arr =
131  127  135  130  134
132  137  145  139  142
126  140  132  136  133
130  131  137  133  134
131  127  135  130  132
133  138  150  141  144
134  127  141  132  138
131  112  122  118  123
119  131  109  122  114
130  132  137  133  136
128  125  123  125  126
130  140  141  139  140
arr[-12, 0]	131
arr[-2, -5]	128
arr[-10, 2]	132
arr[1]	[132, 137, 145, 139, 142]
arr[-12]	[131, 127, 135, 130, 134]
arr[-9, -2]	133
arr[:, 3]	[130, 139, 136, 133, 130, 141, 132, 118, 122, 133, 125, 139]
arr[-5]	[131, 112, 122, 118, 123]
arr[7, 4]	123
arr[4, -3]	135
arr[5, 0]	133
arr[-10, 3]	136
arr[-3]	[130, 132, 137, 133, 136]
arr[8]	[119, 131, 109, 122, 114]
arr[5]	[133, 138, 150, 141, 144]
arr[-12, -3]	135
arr[-1, -2]	139
arr[-6]	[134, 127, 141, 132, 138]
arr[-2, 2]	123
arr[6, -3]	141

x = [130 128 125 134 150 104 100 107 108 131 110 148 116 128 118]
x[-15]: 130
x[4]: 150
x[-10]: 104
x[11]: 148
x[14]: 118

grid = [120 106 127 124 125 133 130 117 134 151 130 121 118]
grid[0]	120
grid[-12]	106
grid[9]	151
grid[3]	124

B = 127  122  108  128  132  125  109  100  120  145  133  120  106  138
B[0] => 127
B[8] => 120
B[1] => 122
B[12] => 106
B[11] => 120

data =
[[134 138 135 132]
 [115 115 123 132]
 [111 115 127 137]
 [114 121 128 135]
 [139 134 124 115]
 [141 131 124 120]
 [124 133 132 132]
 [134 142 136 131]
 [111 111 124 135]
 [134 111 128 133]
 [133 142 121 104]
 [133 111 131 142]]
Indices start at 0.
(0, 0): 134
(10, 0): 133
(1, 0): 115
(9, 2): 128
(10, 1): 142
(4, 0): 139
(6, 3): 132
(8, 2): 124
(1, 2): 123
(10, 2): 121
(11, 3): 142
(11, 1): 111
(7, 2): 136
(1, 3): 132
(5, 2): 124
(5, 3): 120
(11, 0): 133
(6, 2): 132
(9, 1): 111

X = [[133, 143, 151, 153, 106, 134, 111, 150, 139], [132, 105, 125, 126, 119, 138, 124, 119, 110], [117, 138, 116, 127, 123, 144, 128, 123, 115]]
X[0,-9]: 133
X[-1,5]: 144
X[-2]: [132, 105, 125, 126, 119, 138, 124, 119, 110]
X[:, 6]: [111, 124, 128]
X[1,-7]: 125
X[2,-6]: 127
X[-1,-1]: 115
X[2]: [117, 138, 116, 127, 123, 144, 128, 123, 115]
X[1,-6]: 126
X[-3,1]: 143
X[0,-1]: 139
X[:, 1]: [143, 105, 138]

W = [141 152 126 113 124 127 111 132]
W[0] = 141
W[6] = 111
W[-3] = 127
W[4] = 124

a =
[[115 141 128 137 132 109 112 123 117 146 127 105 138]
 [124 130 151 138 106 109 120 145 145 116 121 127 150]
 [119 106 144 148 137 140 106 143 121 146 107 123 151]
 [120 107 113 121 150 118 138 123 138 115 145 130 123]
 [150 114 140 147 107 136 140 107 116 131 118 105 111]
 [117 114 135 115 147 137 137 128 150 107 138 126 127]
 [123 148 105 139 139 110 128 115 145 132 142 136 109]
 [105 150 136 142 110 135 144 147 133 148 107 111 120]
 [139 122 119 109 138 124 137 111 111 118 116 142 137]
 [122 117 120 125 147 142 106 110 147 125 117 147 141]
 [132 136 147 143 125 119 124 105 106 124 121 149 107]
 [124 123 108 115 151 132 118 149 148 144 112 116 149]
 [125 133 149 110 130 135 105 146 127 106 106 150 129]
 [145 119 116 147 146 123 128 118 126 132 129 126 150]
 [138 106 144 115 125 113 131 121 145 148 128 135 142]]
Indices start at 0.
(0, 0): 115
(3, 10): 145
(6, 6): 128
(3, 8): 138
(13, 11): 126
(4, 0): 150
(7, 7): 147
(0, 12): 138
(11, 4): 151
(12, 2): 149
(3, 12): 123
(12, 11): 150
(11, 7): 149
(4, 5): 136
(4, 4): 107
(10, 10): 121
(8, 11): 142
(7, 4): 110
(11, 1): 123
(14, 8): 145
(5, 12): 127
(8, 6): 137
(12, 3): 110
(13, 5): 123
(5, 1): 114
(7, 10): 107
(3, 4): 150
(14, 0): 138
(0, 1): 141
(6, 10): 142
(0, 11): 105
(0, 7): 123
(12, 1): 133
(14, 3): 115
(9, 12): 141

M = [[138, 105, 127, 121, 132, 137, 144, 136, 129], [125, 147, 149, 127, 143, 129, 131, 136, 135], [143, 135, 119, 105, 122, 139, 139, 139, 103], [154, 148, 120, 109, 118, 137, 120, 123, 137]]
M[0, 0]	138
M[:, 4]	[132, 143, 122, 118]
M[0]	[138, 105, 127, 121, 132, 137, 144, 136, 129]
M[3, 3]	109
M[3, 6]	120
M[0, 2]	127
M[:, 6]	[144, 131, 139, 120]
M[:, 1]	[105, 147, 135, 148]
M[1, 0]	125
M[2]	[143, 135, 119, 105, 122, 139, 139, 139, 103]
M[1, 6]	131
M[:, 8]	[129, 135, 103, 137]
M[1, 2]	149
M[1, 3]	127
M[2, 0]	143
M[3]	[154, 148, 120, 109, 118, 137, 120, 123, 137]

m =
[[141 117 124 120 124 132 133 130 132 109 135]
 [129 124 130 127 125 134 120 127 132 129 128]
 [130 126 129 124 122 137 119 129 131 126 131]
 [137 121 116 123 120 139 127 131 134 101 135]]
m[0][0]: 141
m[-4][-5]: 133
m[0][10]: 135
m[2][-2]: 126
m[-1][-6]: 139
m[3][0]: 137
m[-3][0]: 129
m[3][-8]: 123
m[-2][-6]: 137
m[0][9]: 109
m[-1][6]: 127
m[0][4]: 124
m[0][1]: 117
m[2][-9]: 129
m[1][2]: 130
m[1][6]: 120
m[:, -7]: [124, 125, 122, 120]
